Each row has a name. Each question is about the rows just above it.

Columns, left to right: E Y F N W J A
[114  86 138  89 174 144 124] -> Z516
[128  84  67  87 141  97 155] -> Z225
[158  86 138  88 141  97 155] -> Z357
[162 155 129 122 115 104  59] -> Z24
[128  85 154 126 134  86 162] -> Z641
Which column holds this, read top down? [ 97 104] -> J
Which column holds [ 87  88 122 126] top down? -> N
After [114  86 138  89], its row goes on with -> [174 144 124]
After [128  85], its row goes on with -> [154 126 134  86 162]
The rest of the row after [128  85 154]: -> [126 134  86 162]
After [ 86 138  88], its row goes on with -> [141  97 155]

Columns, left to right: Z T M S U D
[128 122  67 131 122 128]  Z409
[127 133 117 124 129 126]  Z225
[126 133 117 126 133 129]  Z611
[126 126 112 124 129 126]  Z24
[126 123 180 126 125 124]  Z641
The rest of the row after [133 117 126 133]: -> [129]
Which column holds this, read top down? [122 129] -> U
After [126 133 117], its row goes on with -> [126 133 129]
Which column holds [133 133] top down? -> T
Which column holds [129 133 129 125] top down? -> U

Columns, left to right: R V G H L K B X P C
[134 103 100 119 148 137 134 139 116 139] -> Z389
[137 103 100 119 148 136 130  70 142 161] -> Z979
[131 122 165 122 149 137 125 127 138 157] -> Z225
After [148 137], its row goes on with -> [134 139 116 139]
After [100 119 148 136], its row goes on with -> [130  70 142 161]
Which column holds [103 103] top down? -> V
Go on from [131 122 165] to the end of its row. -> [122 149 137 125 127 138 157]
Go on from [103 100 119 148 137] to the end of its row. -> [134 139 116 139]
Which column holds this, read top down? [119 119] -> H
Which column holds [139  70] top down? -> X

Columns, left to right: bon Mevos zat Geni letel fimi ronev
[167 136 106 143 135 127 155] -> Z768
[ 82 124 176 139 125 129 150] -> Z611
[167 136 146 160 149 125 106] -> Z357
[126 149 147 160 149 103 118] -> Z82
[120 149 147 160 149 103 118] -> Z979
[122 122 142 143 121 129 189] -> Z24
[103  98 155 104  98 173 181] -> Z641
[120 122 142 143 121 130 184] -> Z409
[120 149 143 143 150 115  90] -> Z389
[126 114 136 122 114 174  77] -> Z516
After [143 135], its row goes on with -> [127 155]
Go on from [ 98 173] to the end of its row. -> [181]
[139 160 160 160 143] is in which column, read top down? -> Geni
Which column holds this, read top down? [160 160 143] -> Geni

Columns, left to right: Ler relof razal kepe Bubur
[128 194 184 178 178]  Z409
[128 194 175 122 178]  Z641
[128 194 184 122 178]  Z225
[179 181 168 178 177]  Z389
Which row holds [128 194 175 122 178]? -> Z641
Which column holds [194 194 181] top down? -> relof
After [175 122], its row goes on with -> [178]
[122 178] is in which column, read top down? -> kepe
The rest of the row after [128 194 175 122]: -> [178]

Columns, left to right: gufi zopar rokik kogi mog mef lik fev letig razi
[201 147 127 183 195 118 132 113 183 105] -> Z357
[124 148 127 157 142 117 132 118 157 142] -> Z516
[125 120 147 158 142 118 133 118 158 142] -> Z641
[158 141 140 147 135 130 131 111 147 136] -> Z225
[125 120 147 158 142 118 133 113 151 128] -> Z24
[202 147 127 183 195  93  52 113 183 105] -> Z82
Which column holds [140 147] top down? -> rokik
[132 133] is in which column, read top down? -> lik
The rest of the row after [141 140]: -> [147 135 130 131 111 147 136]
The rest of the row after [132 118]: -> [157 142]
The rest of the row after [118 132]: -> [113 183 105]
Which column holds [201 124 125 158] top down? -> gufi

Columns, left to right: sunev Rapu mul nipo konil seke Ges renom
[119 126 115 136 103 139  84 100] = Z516
[130 128 132 180 123 120 122 136] = Z82
[114 109  89 122 109 138 116 156] = Z641
[110 146 108 164 129 137 149 146] = Z389
[118 126 115 135 103 139 159 183] = Z986
[119 126 115 136 114 139  84 100] = Z768
Which column holds [103 123 109 129 103] top down? -> konil
Go on from [126 115 136 103 139] to the end of its row. -> [ 84 100]

Columns, left to right: Zed noram vali papit ris Doki
[100 135 131 154 119  89]  Z82
[110 143 110 125 116 119]  Z24
[107 125 114 108 119 101]  Z611
[100 103  89 107 128 124]  Z641
[110 143 110 125 116 121]  Z979
[138  94 132 125 115 139]  Z357
[147  79 157  91 114 127]  Z986
[128 138 127 133 113  78]  Z225
[ 87  71  99  97 130 123]  Z409
[ 99 124 106 120 117 124]  Z389
Which column holds this, read top down? [110 107 100 110 138 147 128  87  99] -> Zed
The rest of the row after [138  94 132 125]: -> [115 139]

